One turning vector, and how many steps it has turned
The counts run from 0 to 273.
[154 160 166 162 130 112 104 143 139 148 130  98 117 149 121  95  88 128
 114 140 120 162 139 138 164 161 145 119 129 145 133  89 209 121 110] | 6
[128 170 147 122 161 119 121 125  72  59 114 118 138 150 122 128  91 150
 112 129 119 113 114 112 139 136 164  75 155 177 151 123 109 154 153] | 111
[133 139 116  93 115 135 138 148 102 196 116 134 133 148 157 140 167  95
 136  98 149 147 107  94 135 134 126  79 197 120 153  93 126 165 142] | 231
[154 184 112 141 144 104 135 118  79  95  92 112 115 142 123 142 114 129
 101 135  96 132 101 136 133 132 163  84 153 166 143 154 137 121 127] | 112
[175  95 139  90  92 173 163 145 135 120 158 142 148 128 104 108 155 134
 117  92 109 154 137 119 144 115  93 114 147  70 101 154 160 121 155] | 227
[134 126 168 154 161 111  94 132 108  87 136 179 157 161 143 130 103 135
  74 150 143 112 117 142 162 104 128  96  96 120 113 142  88 155 157] | 109
[ 92 139 160  83 116 138 110  92  82 121 142  93 104 151 142 103 123 166
 168 150 153 157 111 131 164 117 163 133 204 131  89 125 148 104 136] | 256
[ 85  95 140 148 114 106  86 145 162 140 142 132 160 200 136 144 149 119
 154 134 180 157 143 103 157 108  83 149 128 122 134 123 131 119 121] | 125
[149 130 112 136 115 177 158 152 160 103 140 115 109 108  87 119 151 121
  82 142  78 125 140 132  89  99  93 146 127 180 180 135 127 101 157] | 117
[119 138 191  91 130 128 129 135 117  89 143 111 161 184 116 126  77 148
 144 124 174 119 112 147 134 150 140  96 151 157 108 142 130 150 123] | 2
[148 161 142 128  95 127 139 134 114 184 146 121 113 133 185 119  89 128
 140 177 118 123 133 170 122 143 148 101 157 127  78 147 116  98  88] | 258
[129 101 158 138  91 132 153 169 136 165 114 117  89 115 102 113 116  96
 153 100 156 139 158 125 125 177 136 157 113 135 110 135 155 177  73] | 32
[101 159 116 194 160 114 134 102 154 125 103 133 115 122 142 194 121 115
 100 123 144 111 101 118 112 125 131 131 129 140 166  80 142 168 107] | 178
[106 108 128 107 133 138 145 141 178 155 185 151 144 154 107 111 151 114
 174 148 175 148 106 139 130 117  99 119 147 152 131 147 105  76 136] | 252
[142 123 121 106 144 174 183 144  92 166  90 147 104 102 137  99 151 114
 133 102 125 166 110 113 142 116 115  90 183 117 123 135 125 199 119] | 13
[ 94 124 102 146 171 144 143 140 162 122 125 159 126 160 127 143 156 128
  99 124 180 135  68 124 175  82 130 116 126 153 133 143  96 119 168] | 18
[140 161 107 163 134  96 103 124  55 119 133 118 111 156 123 120 116 162
 114 149  84 138 152 119 188  99 158  78 125 127 126 170 148 119 139] | 238
[111 108 105 150  86 100 107 149 146 163 126 129 120 190 141 166 181  90
 154 132 169 148 148 126 129 120  78 151 134 120 144 136 116 107 108] | 124
[ 72 159 114 120 134 116 118  90 109 147 122 103  95 128 124 126 152 120
 199 132 142 154 112 144 148 129 151 186 174 145 156 123 138  89 104] | 59
[111 140 131 127 134 173 141 104 124 100 122 125 123  95 149 130 109 194
  83 105 131 111 118 116 149  79 156 135 128  95 107 121 125 169 166] | 173
[140 114 112 101  92 135 147 149 194 179 161 116 117 137 109 146 169 101
 165 105 160 120 126  95 109 155 113 124 167 141 150  88 142 123 124] | 34
[120 142 149  81  76 156 160  95 114 102 137  92 123 124 167 161 127 170
 113 113 152 101 114 157 112 113 162 156 148 102  83 142 119 111 138] | 65
[163 135 123 179  99 149 159 135 136 114 113 110 128 122 125 149 152 140
  63 160  97 130 188 104  94 100  84 124  90 155 131 144 153 117 163] | 243
[106 175 147 176 154 151 119 131  98 154 126 114  69 123 130 107  70 132
  88 165 114 131 122 161 138 105 149 138 118 170 152 120 139 156  98] | 240
[118 139 174  88  77 156 120 107 145  97 132  75 141 123 154 138 134 185
 126 120 148 105 142 128 118 118 156 180 131 124 109 118 112 112 171] | 64
[133 131 148 123  81 123  94 130 158 149 162 135 141 130 153 107 122 137
 163 171 129 122 153 154 113 105 127 185  79 109 124 141  96  67 123] | 62
[170 125 171 116  90 176 150 146 180 116 129  91 130 122 109 111 141 112
  86  95 128 158 116 131 105 143 123 174 143 140 139  97 158 105 148] | 225
[115 121  82 139 173 144 150 132 177 158 142 168 104 116 106 145 176 131
 124 127 149 144  96 103 156  93  99  80 151 135 159 120 139 119 131] | 143
[126 125 163 128 166 105  93 133  81  55 135 152 135 158 115 109  92 146
  92 151 128 124 105 106 146 130 148  90 140 136 137 118  80 163 145] | 110
[141 169 100 124 133 153 125 138 158 207 142 130 135 104 180  74 109 147
 161 125 108 111 108 134 139  99 143 105 147 128 140 112  84  99 132] | 169
[164 149 132 158  95 124 142 153 110 127 152 115 108 152 121 109  77 104
 146 145  80 155 154 185 112 144 123 137 136 131 126 152 162 109  59] | 222
[125 138 172 108 110  79 119 116  82  69 131 127 158 125  90 152 119 113
 151 148 105 120 192 131 104 181 131 121 120 135 133 150 157 125 125] | 93
[136 127 151 114  85 118 142 109  99 132 147 124 128 141 157 143  77 164
 155 113 116  98 155 143 122 143 132 107 130  60  90 146 144 173  98] | 67
[145 102 164 119 185 120 133 126 126  75 156 167 131  95  64  93 114 134
 141  96 122 122 100 112 161 165 172 113 124 107 152  93 114 144 144] | 74
[131 125 137  84  97 126 164 129 131 153 150 104  96 108  94 156 111 123
 168 114 139  95 154 103  96 168 140 117 153 144 132 126 144 172  92] | 158
[101 121 121 124 138 106 123 132  89 133 151 162 145 148  92 115 131 163
 151 152 147 109 137 118 161  91 143  82  99 144 104 194  93 134 163] | 20
[140 103 130 114 145 165 161 134  95 111 112 127  93 102 112 103 151 135
 102  98 124 185 123  99 160 112 113 132 167  95 119  99 142 195 127] | 12
[ 94 162 158 170 123 128  99 145 137 153 106  95 124 132 176  96  88 171
 162 168 132 130 175 111 129 102 107 155 102 168 123 134 116 133 105] | 151
[102  96 157 140 130 164 165 125 128  68 133 123 116 115  93 125 123 173
  99 120 133 139 150 107 117  99  80 153 125 142 138 129 153 190 125] | 245
